In the rows, 128 means zero.
A single turn carries every row of the set below to another of its rows. Some are shown first; where does it send the rows asked next?
vara: [ 92 114 153 105 149 162 155 116 115 127 139 108 131 152 125 130 109 116]
Roz: [100 141 155 104 155 125 140 139 133 124 118 145 109 145 115 148 100  78]
duz: [ 97 166 111 108 136 134 127 128 127 117 128 105 130 159 128  99  95 124]
vifus: [127 138 133  96 127 144 106 134 127 140  95 132 130 131 117 121 109  96]
foz: [103 127 110 128 152 132 136 153 128 132 125 143  94 154 109 130  97  96]
Lubuf: [ 99 135 127 124 150 129 149 151 132 127 113 153  98 147 139 124  94  79]
lup: [138 135 134  95 128 142 107 138 132 127 118 137 136 145 123 104 108 109]
lik: [ 89 164 119 113 136 128 122 116 134 112 118 100 105 155 142 124  87 108]
Dimar: [ 84 132 121 134 121 120 142  93 126 137 128 131 110 112 134 110 120 114]
suk: [100 136 122 134 122 110 121  96 142 122 132 136 105 123 140 108 112 113]
loz: [110 115 144 110 151 147 154 104 120 116 133 130  96 147 132 139 100 138]
bino: [ 87 142 137 127 139 100 138 103 134 127 152 138 117 128 111 119 119 112]
vofu: [ 99 130 124 114 152 128 148 158 115 146 115 136 111 149 122 131 100  80]
nug: [110 117 153 103 140 148 161 113 114 119 145 132 118 149 154 119 105 125]
fimeg: [112 143 140 100 119 144 114 139 130 136 136 142 138 133 104 115 123  84]
seg: [ 98 127 110 137 117 142 128 102 132 129 142 137 103 123 121 108 120 124]
Boze: [ 72 133 130 130 158 146 159 139 132 132 108 134 112 142 115 127 100  85]
futo: [ 79 135 125 138 132 127 116  95 147 128 118 116 113 123 115 124 114 103]
pogu: [ 99 145 129 139 111 121 147 108 130 126 149 125 105 108 128 118 114 110]
Pidup: [ 91 156 123 103 122 162 138 127 117 118 134 101 123 157 147 109  97 107]
zusa: [115 147 133 121 147 125 156 165 122 131 128 135 108 141 114 133  93  87]
Ferur: [131 130 131 101 128 172 113 134 131 125 105 142 117 139 114 122 106 111]
nezo: [ 84 168 125 109 139 153 151 124 129 110 105 118 112 150 145 113  86 109]
sito: [108 119 152 100 146 133 156  98 109 129 132 118 122 138 139 128 109 138]
tekep: [138 155 140 105 119 146 121 143 134 126 109 133 126 120 110 120 103  99]
suvog: [115 134 137 103 141 149 109 123 135 129 111 115 147 142  96 112 113 117]
renub: [ 99 135 169  98 134 152 157  99 124 117 136 143 127 126 130 125 118 117]
Dudut: [123 134 162 107 134 134 158 107 117 116 144 115 113 129 135 138 102 130]

vifus -> Dimar
nezo -> Pidup
Now find these:
tekep -> pogu
lup -> suk
Boze -> vara
renub -> fimeg
seg -> foz

A single turn carries every row of the set below to another of its rows. Some are shown first; where does it send the rows asked next?
T: [126 119 128 132 101 124 121 116 135 129 158 144 128 110 123 149 130 127
 172 145 132 138]
D: [116 138 143 131 116 136 112 136 158 132 109 149 129 128 122 134 134 144
  98 134 104 122]
B: [144 102 114 112 128 114 158 111 115 133 120 138 142 141 114 128 122 119
 126 118 125 135]
X: [110 151 136 136 128 129 125 136 151 139 110 149 127 141 132 124 126 151
 101 129 114 118]
L: [137 146 146 129 139 141 122 126 132  84 142 103 119 126 136 126 130 115
 132 140 138 109]
A: [125 137 131 140 112 130 108 138 153 133  97 148 126 138 137 141 143 150
 106 129 112 131]
F: [122 112 130 139 101 112 120 116 131 137 134 150 138 110 124 151 134 128
 167 141 120 146]
Z: [143 109 111 120 138 108 146 119 102 133 115 127 129 136 129 118 115 113
 123 114 131 133]
J: [131 120  98 103 129 117 155 112 106 132 119 140 127 141 133 126 117 115
 130 115 132 130]
Q: [107 153 136 125 123 130 120 133 149 128  90 147 135 131 141 137 140 141
 110 129 110 121]
Y: [134 138 147 122 137 138 127 110 135  87 158 100 113 116 126 130 124 117
 134 135 121 118]
H: [151 109 101 118 127 116 158 110 114 129 125 130 131 151 130 134 124 128
 137 117 136 139]
W: [122 127 136 140 102 121 117 124 145 142 145 142 130 101 122 152 130 137
 164 141 120 142]
C: [139 145 141 134 136 136 117 116 139  93 152  95 101 118 143 137 127 131
 137 130 124 128]
S: [135 154 139 116 138 140 127 126 135  98 140  95 112 105 139 134 123 114
 137 128 132 115]

Z -> X
A -> C
Q -> S
Now find these:
W -> T
B -> D

